(in the rows, 128 means zero)
The rows below fall into families. The same turns and mirrors carry the whole set onto itself and the rows of a family onto each other. For each named row, which other rows are in its family? Write them in the order they are listed.
These 30 rows form 5 families of 6 rows each.
koz: [143 116 141 128 166 111 127 142 138 123 121 131 174 130 131  76 149 133
 151 118]
tafil: [ 98 110 146 113 121 112 117  97 131 126  96  86 159 129 136  84 133  92
 129 130]
rig: [133 133 128 183 156 133 128 126 126 121 148 114 111 127 123 113 121 128
 119 145]
gez: [109 100 150 108 144 109 110 105 139 126  92  90 154 117 128  75 139 106
 138 138]
mazo: [158 170 143 124 133 135 166  95 126  92 113 148 152 147 147 103 132 131
 118 147]
fip: [117 108 144 105 114 111 131 101 126 133 114 107 141 130 128  91 128  80
 160 153]
tokob: [143 124 112 135 166 129 139 117 136 132  99 139 157 143 138  63 145 120
 147 115]
fono: [161 113 115 153 151 149 153  82 152 112 145 113 129 122 108 100 128 153
 136 136]
rov: [145  97 127 151 157 128 105 118 128 107 150 104 119 130 127 120 144 147
 114 129]
ded: [102 143 155 120 159 143 129  91 128  83 150  85 147 157 128 109 139 121
 121 158]
Gil: [158 158 150 128 128 164 160 106 130 111 134 136 187 140 148  99 133 138
 129 137]
kigop: [152 153 165 105 156 152 148 109 120  95  94 131 162 143 145 115 131 123
 113 138]
pigo: [116 148 162 113 149 169 133 111 123 115 142  99 141 149 116  74 159 138
 144 150]
kepab: [149 131 109 129 158 108 125 115 130 140  95 129 153 134 136  66 132 112
 157 123]
Mov: [142 179 140 124 122 141 158 104 130  86 117 136 158 137 141 109 140 106
 124 156]
vak: [114  87 136 132 123 121 128  92 146 114 103  95 158 151 140  70 109 102
 152 135]
Nole: [129 182 155 113  99 126 131 110 125 111 126 133 143 141 138  98 141 124
 133 127]
lezaf: [155 112 147 153 103 141 114  97 129 115 112 107 121 115 119 118 112 121
  92 148]
zug: [126  94 140 116 143 117 101 117 131 131 107  92 173 143 109 101 151 107
 126 160]
vager: [153 114 111 112 135 103 125 112 158 141 107 152 150 153 128  96 135 120
 141 141]
golu: [126 111 162 157 116 146 142 104 122 123 114 124 136 109 117 107  90 139
 108 157]
Vugu: [146 131 139 153 106 120 127  85 128 102 129  86 152 105 109 127 122 123
 111 134]
numu: [151 111 131 164 154 120 123 118 144 110  88 123 160 137 143  79 152 100
 145 115]
puva: [157 115 150 147  97 124 130 103 127 122 110 124 128 119 114 112  97 112
 100 142]
Dos: [117 153 136  98 162 141 138 107 130  98 142  93 135 173 147 113 120 112
 129 144]
moz: [169 106 139 141 104 136 132  79 112 142 123 123 142 125 133 112  97 129
 121 154]
Reki: [146 105 130 166 173 149 115 119 135 116 150 112 124 142  96  95 122 137
 120 137]
vikid: [106 152 153 116 161 157 141 104 150  85 149 102 161 151 127  94 140 129
 129 157]
ginu: [154 112 119 162 152 152 109 106 141 121 150 117 126 144 114  99 106 151
 116 138]
Pina: [102 136 140 114 130 155 133 102 137  86 151  95 133 144 137 125 153 102
 132 142]

The rest of the family of vager: fono, pigo, Nole, zug, Vugu
The rest of the family of ded: tafil, mazo, tokob, puva, Reki
The rest of the family of Mov: gez, kepab, lezaf, vikid, ginu

The rows below fall into families. The same turns and mirrors carry the whole set onto itself and the rows of a family onto each other. For each named row, which other rows are in its family? Write them in the order they are listed.
These 18 rows form 3 families of 6 rows each.
Maleg: [ 52 151 126 168  79 125 118 172 145 117 122  81  98 141 146 154 139  97
 118 139 140 115 148  98 109 108 134 134]
fafon: [ 66 143 143 150 145 138 144 143 111 114 134  57 111 132 119 124 118 159
  84 153 125 103 167  68 120 138 129 121]
geg: [ 79 146  93 128 110  97 120 125 132 118 137  82 124 135 111  96 116 130
  89 134 116 161 152  46 144 137 133  97]
Vuma: [ 77 144 108 106 122 146 137 138 143 143 136  71 133 100 142 161 112 104
 116 162 157 139 145  93  89 133 136 123]
luki: [ 88 151 103  98 113 119 135 133 151 143 139  62 124 113 122 158 110 113
 101 158 165 151 167 119 104 126 120 117]
ves: [102 122 120 130  95 136 148 169 125 155 119  87 148 151  96 132 109 120
  97 114 121 163  97 111 126 137 121 111]
Fikig: [ 64 152 151 144 137 138 141 149  98  95 150  95 123 127 118 121 120 165
  96 156 125 109 142  85 131 129 143 131]
ruli: [ 51 132 124 155  73 120 114 163 139 126 133 101 103 147 141 175 138 120
 119 159 135 141 128  94 121 116 127 136]
Nosiv: [110 157 121 140  92  96 139 138 119 157 120 108 136 150 141  97 139 146
 138 119 120 117 133 104 143 125 153 128]
viv: [109 145 113 154 103 149 135 171 138 148 113  82 149 145  99 134 103 120
 120 101 114 165 128 124 122 119 120 122]
kirut: [ 81 140 127  85 109 144 140 124 147 139 122  71 128 113 117 155 117 113
  96 158 165 131 145  90  91 111 139 126]
Fufo: [ 78 152 138 167 147 125 147 152 114 100 157  75 113 127 113 128 104 152
 111 146 146 109 157  75 116 152 129 127]
veza: [114 151 142 126 104  92 134 166 115 155 111  90 133 156 152  99 133 149
 120 112 141 121 144  96 142 111 153 139]
Palo: [ 42 139 120 149  88 123 108 178 139 126 118  87 109 146 123 162 111 105
 140 161 140 135 136 102 109 108 145 141]
surad: [111 133 110 144  90 130 125 167 116 166 106  98 126 143  99 135 108 134
 105 111 115 156 126 123 122 119 103 113]
fegig: [ 86 139 112 114 112  99 105 142 138 111 138  58 124 133  99  95 125 138
  92 124 121 147 148  54 141 155 151 119]
kina: [105 154 128 145 110  79 156 151 132 154 105  96 127 171 139 112 124 158
 146 141 135 129 136  95 135 120 147 132]
Desa: [ 92 148 106 119 122 111 101 142 139 106 120  75 128 106 118 107 122 129
  92 107 117 163 151  43 122 136 133 115]

The rest of the family of fafon: Vuma, Nosiv, Palo, surad, fegig
The rest of the family of Maleg: luki, ves, Fikig, kina, Desa
The rest of the family of viv: geg, ruli, kirut, Fufo, veza

The rows below fall into families. The same turns and mirrors carry the whole set onto itself and the rows of a family onto each other. For each named row, which other rows are in its family? Write them in the order they are listed.
These 40 rows form 5 families of 8 rows each.
lener: [107 141 123 121  98 117 179 139 133 104]
Vamu: [126 140 137  94 102 118 175 157 107 106]
tapo: [110 127 132 149 112 107 144  89 108 140]
Durir: [132 132 147 124  98 115 178 122  93 152]
kemas: [146 127 123 118  93 121 171 155 137 109]
gido: [148 111 133 149 107 110 135 102 112 147]
lasi: [144 124 118 110 104 117 147 156 132  88]
ber: [141 117 118 112 118 111 118 143 124  86]
Zum: [126 134 135 127 123 117 116  93  77 122]
zedo: [143 113 122 125 123 108 102 121 114 101]
nakef: [109 138 129 134  94 117 187 123 128 130]
babi: [146 109 127 140 118 107 111 105 108 127]
vut: [148 129 130 105 108 131 163 138 129  77]
meb: [105 140 117 113 109 115 157 143 130  85]
kobit: [106 126 126 142 124 103 121  92 106 120]
kaza: [124 136 128 111 127 117 110 111  83  94]
Mosuz: [150 123 130 132  89 122 178 137 130 135]
renog: [131 135 140 137 110 121 142  91  80 143]
dosug: [126 147 125  96 107 129 156 148 104  83]
kop: [132 142 141 134  97 127 173 103  89 147]
Funo: [103 129 121 128 127 105 115 109 111  95]
beref: [153 121 146 141 102 128 169  93 111 136]
gava: [130 147 137 120  90 131 189 127 100 131]
sof: [123 143 124  97 121 121 127 134  94  78]
topif: [152 115 144 142 117 122 139  82 102 129]
zami: [153 126 141 129  95 133 188 113 124 124]
fegak: [125 125 138 110 129 103 110 115  80 111]
giku: [151 116 135 146  93 117 163 116 121 149]
nez: [131 125 148 130 110 108 150 104  82 154]
sur: [146 124 127 105 122 125 135 126 120  70]
batuf: [149 114 138 133 128 119 118  88 103 107]
sibel: [110 133 133 147 100 114 171 103 118 143]
movus: [123 130 132  95 126 107 120 137  91  91]
lidad: [131 138 142 110  94 119 188 144 103 133]
Lifum: [123 135 132  90 114 112 148 154 100  88]
zafug: [147 119 131 117 130 121 114 105 110  82]
nipu: [151 130 137 115  98 135 184 132 129 100]
Nug: [129 150 131 104  94 133 183 144 107 105]
tunip: [128 122 143 125 123 103 124 101  77 137]
nuvi: [101 135 117 115 120 108 130 129 121  81]

The rest of the family of beref: vut, topif, zami, sur, batuf, zafug, nipu
The rest of the family of kemas: gido, lasi, ber, zedo, babi, Mosuz, giku
The rest of the family of kobit: lener, tapo, nakef, meb, Funo, sibel, nuvi
The rest of the family of sof: Zum, kaza, renog, dosug, kop, gava, Nug

The rows below fall into families. The same turns and mirrors carry the whole set onto itself and the rows of a family onto each other. For each named row, which other rows are in its family? Write them in the order they are listed.
These 40 rows form 10 families of 4 rows each.
vogod: [105 106 139 153 131 151 138 146 119 138 128 105]
fuza: [108 104 143 151 124 147 141 151 125 139 126 102]
likiv: [173  98 135 128  97 116 139 143 111 120 125 119]
loka: [141 136 117  93 109 123 104 104 131 111 140 135]
tubik: [173  94 138 123  99 115 138 145 109 124 120 123]
rafut: [171  95 130 130 108 115 139 140 101 119 126 120]
pova: [172  98 134 123  92 115 137 143 109 125 128 117]
Mobu: [124 142 153 104 146 149 120 131 167 124 104 126]
gugu: [104 104 138 147 133 145 128 149 127 142 124  98]
tonil: [172 101 132 128  98 111 135 147 109 118 122 118]
rin: [138 131 116  91 111 124 107 104 136 112 141 140]
Busa: [104 100 144 145 124 146 143 153 124 141 123 102]
Bodeg: [173 101 140 131 112 114 143 146 107 111 127 114]
pivu: [139 134 120  97 108 117 106 103 135 112 140 145]
Balo: [116 102 139 149 124 157 134 151 116 127 128  95]
rorol: [140 141 113  91 121 136 106 111 134 110 146 137]
fifo: [115  96 142 150 131 155 138 150 114 137 121 105]
Rova: [132 138 111  88 112 126 114 109 133 112 140 143]
kebu: [134 136 117  98 105 121 106 104 141 110 143 138]
veri: [109  99 146 154 126 144 132 149 124 133 130  98]
logad: [132 138 159 103 146 149 123 136 161 134 101 128]
fur: [109 104 142 150 130 143 145 152 130 136 125  96]
Tebap: [176  95 142 130 101 114 132 144 114 118 129 115]
ruv: [136 132 110  93 110 125 111 105 138 109 144 132]
felal: [123 133 163 102 147 151 123 131 161 128 103 133]
Zuf: [122 134 162 105 141 153 118 131 161 134 103 136]
zutu: [108 101 142 148 127 155 141 155 125 138 129 104]
fosi: [136 132 113  98 108 124 120 102 132 106 146 140]
kodif: [129 139 162 106 139 147 120 134 165 132 102 134]
sivom: [128 138 150  97 150 145 118 134 155 118  97 132]
tataf: [140 132 114  95 117 119 110 101 132 110 136 143]
nimup: [105 100 140 147 124 147 139 149 119 143 128 104]
mef: [129 141 160 109 140 155 126 132 155 134  91 129]
sevo: [178  96 136 128 101 118 138 141 111 116 119 124]
Pupi: [182  93 134 121 104 116 133 144 119 121 130 123]
Nud: [178 102 131 128  95 120 137 143 114 121 130 112]
popi: [126 134 154 104 146 160 118 128 156 135 101 136]
Gude: [127 140 153  96 142 152 123 136 154 132  96 136]
Koge: [126 135 159 101 145 150 118 131 160 134 100 134]
tamem: [147 142 115  93 112 126 108 108 144 108 142 133]

The rest of the family of Tebap: Rova, veri, Gude
The rest of the family of tonil: loka, felal, zutu
The rest of the family of gugu: fosi, mef, Pupi
The rest of the family of nimup: tubik, kebu, kodif
The rest of the family of rafut: Mobu, fifo, tamem
The rest of the family of pivu: pova, Busa, Zuf

